Each row is where one point has got to under a steady rotation. How many ticks took it there?
The counts run from 0 to 167.
[ -5  18 -37  10  40  42   7  -2 -12 -14 -41  27   5 -39  19   8   3 -17
   6  35  -3 -11 -18 -28  19  35  50   6  35  -1 -24 -52 -26 -21 -18  20
  -4  -7 -21 -26  51  12  -8  -6 -17 -35  44 -12   8  23 -52  -2 -41   7
 -23 -54 -14  -2 -12 -20  16   4  -8 -25 -47  32] => 0
[-52  27 -18  -1  13  27   9 -25 -14   4 -53  -9 -31 -13  44  -8  23  -7
   0  22 -37 -16 -29  13  30  17  43 -34  35  23   4 -12   1 -20 -14  28
 -25  19 -39 -28  52  12 -54  23 -18  19  37  -3  -1  30   4 -22 -20  49
  -4  20 -23   8   9  26 -12  25  11  18   3  36] => 14
[-13  15 -44 -14  30  16   0 -12  11   4 -37 -17 -13   9  -2  -8   1 -40
   8   7 -17  -5 -55 -70 -12  22  65 -22 -12  -9 -22 -41  20  13 -16  -5
 -13 -47 -24 -41  47  10 -29 -12   7   5   8  -9  28  41 -25  30  -2  13
 -35  -9 -13 -44   9 -13   3  -9  -9 -33 -53   5] => 159
[-18  30 -45  18  29  -6  -5 -35   2   9 -39 -34 -10 -11 -26  19  29 -18
  17  15  13 -26 -60 -28  29  16  46 -17  -4   5   0 -33  32   8  -8   5
 -18   6  -2 -34  48  14 -17  -8  49 -10 -18  -9  19  23 -35  33   3  19
  -4  51 -31 -62   6  11 -30   9  -1 -35 -27 -17] => 47
[-50  30  -6  17  25  73 -15 -13   4  36 -62  -9 -30   1   2   8  25   5
  11  30  -7 -26 -10  -1  39  38  36  -9   5  18  23  -3  20 -37 -18   4
 -18  27  -8 -18  53  14 -34   5 -14 -11  11 -16  25  19 -23  22 -23  44
  14  44 -26  -9  18  27 -13  41   1  18 -15 -27] => 128
[ 10   7 -13  18  30   4  -1 -42 -25 -20 -19 -21 -24 -12 -18  -1  20 -49
  -5 -20 -23 -24 -49   7   1   2  31 -13   8  15 -19 -54  28   3 -20  24
 -39   2  -9 -31  25  25 -28  27  35 -11  -3  23  20  36 -23  14  11  38
   5  60 -35 -40 -24  34   4   0  21 -67 -39   8] => 53
[  8  22 -16  -6  -2  50 -10 -21   2  -1 -18 -10  -1 -11 -14 -22   8  26
 -19   3  25  24  -9 -10  36  26   1  44  35  16 -10 -45  32 -22 -36 -35
 -18  -6 -10  -1  38  36  21 -17  14 -52  13 -13  25  -8 -32  14 -23  -2
   3  37 -46 -35   6 -31  53  39 -15 -52 -48 -11] => 85
[-13   3  -5 -46  -1  32 -16 -28  -3  13 -41 -41  -9  -4 -20  24   8  -7
  37  28 -29 -24 -18  32  34  34  33 -13  15 -29  32 -27 -33 -38  -1   5
 -34   4 -32 -36  26  -1 -22  17   1  -8 -11  25  13  30 -29   0  -7  31
  21  46 -29 -45 -35  -2 -25  27   1 -13 -34  43] => 31
[-24  21 -66   7  -8  26 -12 -48 -10 -16  -5 -20 -46  -3 -17 -25 -40 -41
  15  -7  17   3 -52 -18  38  26   8  33  44   3   3 -29   5  24 -12 -17
 -23   6 -33 -12  15   0 -10  11  40  29  26   7 -10 -10 -19   6  -7  21
  16  41 -27 -21  18 -41  -6  42  17 -17 -63  16] => 64
[ 14   7  -6 -20   2  73 -11   2   6  11 -32 -10 -49  10 -16  34  38  -7
  46  14   4  11 -47   4  31  50  17 -13  54  16  -5 -24 -18  -5   5  -6
 -24  -5 -21 -10  10  -1 -31  20 -15 -11   3 -23 -15  39 -58  -8  -4  29
  22  23 -33 -43 -18  13  -1  34  11   5 -49  -4] => 24
[-30  -3 -34  -9 -11  36  13 -65  -3   5   7 -30 -16  21 -32  -2 -28 -20
  -8 -36   4  14 -43   1  16  48   5  20  34 -10   3 -41  45   4  -6 -27
 -26  20 -13 -26  38  -8  -5  -7   9  20  21  13  -9  22  18  15 -16  33
  14  72 -37  -9  18  11   1  65  22 -26 -46 -11] => 70
[-12  21 -45  20  39  61  -5   0 -12 -16 -38  22  10 -37   9  13  12 -21
   6  28  -3 -23 -24 -26  29  47  55  13  33  -1 -14 -54 -21 -33  -8  27
  -7  10 -10 -21  38   6  -6  -1  -8 -30  35 -12   2  25 -58  12 -26  10
   0 -45 -16   1 -10  -8  10   7   6 -22 -53  26] => 1
[-12 -11 -26   5  -5  31  10 -72  -6  28 -25 -10 -39  17 -25  -6 -35 -36
   2 -32  25  36 -37  -9  21  26  19  26  20   0   8 -14  23  16 -18 -36
 -28  10  12 -39  23   2  -8  -6   0   4  36  25   4  19  -4  14 -23  14
  -1  67 -31  -4   2 -20   4  57  16 -28 -74   2] => 68
[ 22  22 -51   8  -2  38 -25 -29 -15 -15 -37   5 -22  19  17 -21 -28  42
 -11  16  30 -22 -35 -40 -10  15   3 -31  15  35 -48 -44  25   0 -39 -26
   6 -14 -51 -17  18  15  -5   9 -27 -38  61  -9   2  31   0 -11 -34  -3
  -7   0 -31 -11  33  -2  25  37  21 -14 -11 -12] => 101
[-52  30   0  -5  28  66 -17 -19   0  30 -61  -9 -35  11   8   0  22  14
   2  30 -19 -16 -10  -3  36  28  33 -15   4  30  13   2  19 -26 -38  -5
 -16  16 -16 -22  55  17 -22   3 -37 -11   5 -18  37  11 -10  18 -27  46
   0  48 -24 -16  28  27   5  40  -9  14 -19 -35] => 129
[-11  17 -66   7  16  22 -12 -39  -5  -4 -21 -10 -39  -7 -18 -20 -36 -47
   7  -9  24  12 -60 -25  40  33  12  21  43  10   3 -25  12  32   2 -24
 -23 -11 -36  -8  12   7 -15  -3  36  27  22  13  -2  -7 -27   2  -8   9
   3  36 -27 -19  14 -57  10  21  14 -25 -68  17] => 63
[-21   7 -18 -11  33  68  11 -10 -12  23 -53 -15 -53   3  14 -10  39 -36
   5  17 -18 -18 -54 -14  14  62  39 -20  23  33 -17 -16   9 -21   2   1
   5   5 -53 -19  31   6 -43  16 -27   1  19 -13 -14  32 -17 -23  28  36
   0   0 -21  -1  24   8   8   6   9  20 -30   5] => 18
[ 16  24 -43  36  20  40 -11 -21  -9  -6 -36  14  -1  -2 -21  28 -13  40
  17  23  39 -33 -41 -17  13  42  -1 -27  35  15 -38 -66   0  -7  -6   5
 -11  17 -20 -14  13  -4   1  13 -15 -39  50  -1   3  25 -28  -3 -62   0
  15  21 -33 -26  -3  29 -13  47  24 -10 -13  -8] => 105
[-31  10  -1  -9   5  60 -21 -10 -16 -19 -42  19  -5 -10  36  -7 -19  -6
 -19  27 -27   8   8 -14   1  27  33 -13  50 -16   1 -35   3 -12 -25  14
 -18  -5 -20   0  44   5 -23  -2 -45 -18  49  16  13  47 -24   3 -62  14
  -8 -29 -28  15 -11  -7  52  29  37 -15 -33  34] => 118
[-21  31 -58   4 -15  28 -17 -53  -6 -19  -5 -23 -44   6 -13 -31 -56 -31
  13 -13  20  -9 -33 -17  33   2  10  33  46   0   4 -21  14  16 -24 -16
 -27   9 -20 -22  23  -4 -16  24  40  29  34   8  -6   1 -12  12 -20  26
  28  45 -20 -14   6 -26 -14  54  23 -18 -52  18] => 65
[ -6 -14 -10 -10  -2  -7  48 -53  -3  23  -4 -18 -20  -2 -27  -5 -17  -5
 -25 -30   6  36 -31   3   4  56  19  14  47 -21 -25 -53  38   1   1 -15
 -12  -5  -4 -40  55  10 -35  -2   2 -12  32  21  -2  30  16 -10 -27  14
 -40  33 -40  -9 -14  -9  24  57  -5 -21 -26  26] => 74
[ -3  17 -12 -67   1  33 -20  -5  11  12 -41 -17 -34  22  -3  21   4  20
  38  26 -16  11 -33   3  43  24   7 -20  45   6   6  -7 -39   5 -20  -8
 -45 -25 -46 -18  26   0 -15  13 -35  -2  -8 -16  22  12 -37  -4 -30  35
   5  49 -34 -60 -16  -2   5  47 -20  -9 -32  11] => 27
[ 10   1 -14  20  31  -8  11 -53 -26 -10 -16 -19 -29 -17  -5   6  18 -49
  -2 -20 -17 -15 -54  -2   1 -10  40  -6   3  15 -22 -46  22  13 -35  19
 -37   7  -3 -37  32  26 -24  21  27 -21 -10  15  18  30 -29   6   4  36
 -12  47 -34 -43 -25  27   8   5  10 -65 -49  -6] => 52
[-36   5 -27 -30 -16  25  12 -53   4   5  10 -32 -20  28 -23 -14 -30  -1
 -17 -34  -8  17 -31   2  10  40   5  16  34 -10  -6 -43  43   3 -13 -20
 -31   6  -9 -30  46  -8 -15   4   3  23  25   8  -8  23  37  14 -25  34
  16  70 -40 -15  17  14   5  67  12 -34 -25  -1] => 71
[ -8   8 -12   3  46  41  -6 -34 -26   7 -44  13   0 -13  -6  11 -47  -2
  -3  25 -24 -38  -4   6   7  36  22   0  17  -6 -17 -40 -26 -33 -24  24
 -27  22 -18 -37  38  -2  14  13 -52 -35  36  45  32  20 -14  -5 -71  25
   3   8 -13   1 -17   2  11  31   7 -32 -34  22] => 112
[ 26  11   0 -26  -7  69  -5  -4   2  18 -51   0 -72  24  12  10  21  -3
  31  10   1  18 -30 -16  19  23  25 -17  43  30 -24   0  -8   3 -24 -13
 -12 -26 -27 -22  20  15 -51  29 -38 -23  19 -24  -7  38 -41 -21 -11  31
   1  -3 -25 -30 -15   2  13  33   1  13 -43   3] => 22
[-14  20 -51 -13  25  17   5 -15   3 -18 -19 -21 -19  -4   3 -13  12 -41
  18   7 -13  -6 -60 -63  -7  21  67  -8  -1 -10 -30 -47  17  13 -25   0
 -13 -29 -14 -32  49   9 -26  -4  14   5  10 -26   6  38 -33  28   6  21
 -29 -25 -12 -45  13  -8   3  -3  -7 -34 -56  -5] => 160
[-18  -8 -14  -7  12   6  49 -42  -1  20  -9 -20 -11  -7 -37  -2 -11  -7
 -19 -27   2  21 -29   8  10  75  20  23  44 -25 -30 -71  39 -13  18  -6
  -7   1  -4 -29  61   7 -38 -12  17  -6  28  21  -9  30  13  -2  -9  17
 -26  26 -40 -10 -10  -6   9  46  -6 -19 -22  22] => 75
[-21 -20 -32   2 -10  37   7 -71  -4  18  -5 -20 -27  19 -32   0 -29 -34
  -4 -35  15  28 -47  -1  18  43  11  30  27  -3   5 -31  32  12  -2 -31
 -23  23   2 -28  24  -3  -2 -12   5   7  23  16  -2  19   5  13 -17  18
   8  74 -36  -4  11  -8   0  53  18 -31 -65 -11] => 69
[ 14  40 -13  -2   5  74  -9 -11  12   0 -30 -17  -4  -3 -32 -23  -9  26
 -12  -6  30  -3  18  -8  29  25   6  47  34   4 -29 -50  39 -43 -17 -21
 -11 -22  15 -14  40  30 -11   2  31 -55  26   7  23   3 -29  32 -17  13
  19  21 -35 -30 -12 -20  32  38  -5 -38 -31  12] => 83
[-10   6 -10 -45 -22  35 -39 -19  -7  -5 -52 -38  -7  21  15  -8  12 -10
  -3  13 -21  12 -11 -28  -3   3  65 -33  -3 -30  14 -31  30 -12 -10 -16
 -17 -38  -9 -27  28   9 -44  -4  10 -23   7  29  12  79 -30  33   1  13
   0   7 -34 -35 -20 -12  13   5  29 -24 -33  42] => 38
[-14  15  33  -4  17  56   4  -2  -3  19 -53 -19 -44  -2   2   6  41   3
  11  16 -29 -13 -17  33   7  37  20 -42  19  18   2 -38  12 -24 -22  18
 -25   0 -31 -17  30  31 -55  34 -31 -18  21   6  24  43 -14  -8  -7  56
  -5  33 -40 -18 -22  45  15  25  14   3  -1   3] => 134
[-25  27 -23 -29  19  79  -8  -6  -8   1 -44 -21 -65  13  19 -10  23 -18
  13  15 -21 -28 -45 -14  17  49  34 -20  28  34 -22 -14  11 -23 -10   7
  -3   0 -47 -11  33   3 -50  28 -20  10  16 -20 -22  31 -15 -11  27  45
  14   8 -21 -18  27  23   1  14   9  20 -22  -4] => 19
[-29  36 -31   8  19  13  -3  -8   6 -27   3  -9   0  -6  -3   3  29 -26
  13  -3 -12   8 -58  -9  36   0  23   4  50  17  -5 -45   2  24 -23  19
 -63  -6  -2  -6  37  16  -4 -13  29  28   1 -28  22  12 -30  28 -22  31
  13  41 -30 -51  -8  19   2  18   4 -67 -45  -1] => 167
[ -3  37 -42  16  24  15 -18 -18  -6 -22 -34 -16 -32  -4 -16 -27 -33 -34
  -5  -4  11  -6 -34  -6  21  10  10  -5  51   5 -16 -41  15  27  12  11
 -42 -28 -25  -4   5  15 -47  13  54  17  49  41   3  17 -34   2  -8  21
  17  34 -23 -23 -31 -26   1  16  33 -38 -32  61] => 60
[  0  12 -39   1  15 -13  -1 -24 -22 -42  -5 -10 -34 -32   4 -26  -3 -49
  -6 -17 -10   4 -54   0   5  12  13 -12  61   6 -21 -57   7  40  -6   9
 -34 -14 -43   4  15  20 -37  19  47  15  28  14  -4  22 -29  -5   0  19
  -7  20 -35 -27 -21 -13  27  10  31 -49 -43  39] => 58
[-14  12 -33 -26  -5  68 -37  -8   4 -11 -27 -31 -19  -6  -9   3   8 -17
  57  39   7 -20 -41  -3  24  36  23 -14   7   1  43 -34 -29 -19 -24 -21
 -13 -10 -61 -10  -3   9  -6  22   7  -5   3 -15  13  16 -49  12  18  25
  23  19 -26 -50  -6 -18 -11  19   9   3 -58   1] => 144
[-28   3  24  -3   4  46  16 -27 -12  13 -34 -12 -51 -16  19   4  49 -15
  12  19 -28  -4 -33  21   1  34  31 -19  22  23   4 -28   8 -16 -50   4
 -17  26 -32 -17  46  32 -40  36 -31 -18   3 -29  13  33 -17 -12  -5  53
 -26  23 -37 -18  -2  41  17  29  -5   4 -26 -33] => 132
[ 12  41 -17   2   2  63   5 -17  10  -1 -12 -25  -9 -20 -33 -24  -6  10
  -9 -10  25  -5  11  -6  20  40  14  61  42 -10 -32 -61  35 -47 -17 -11
   0  -9   8 -12  53  28 -25  12  43 -48  25   1   1   8 -33  24  -5  14
  15  15 -33 -30 -13 -11  21  39  -1 -29 -34  15] => 82
[-26   8 -15 -35 -13  11  28 -57   5   8  -2 -23 -22  28 -10 -16 -46  12
 -27 -30 -10  22 -21   0   5  28   3  10  42 -19 -22 -41  39  11 -16 -16
 -30  -7  -9 -34  53   3 -23   0  -6  15  37  18   2  27  38  14 -42  34
  -9  61 -33 -17  13   9  13  64   0 -30 -15  16] => 72
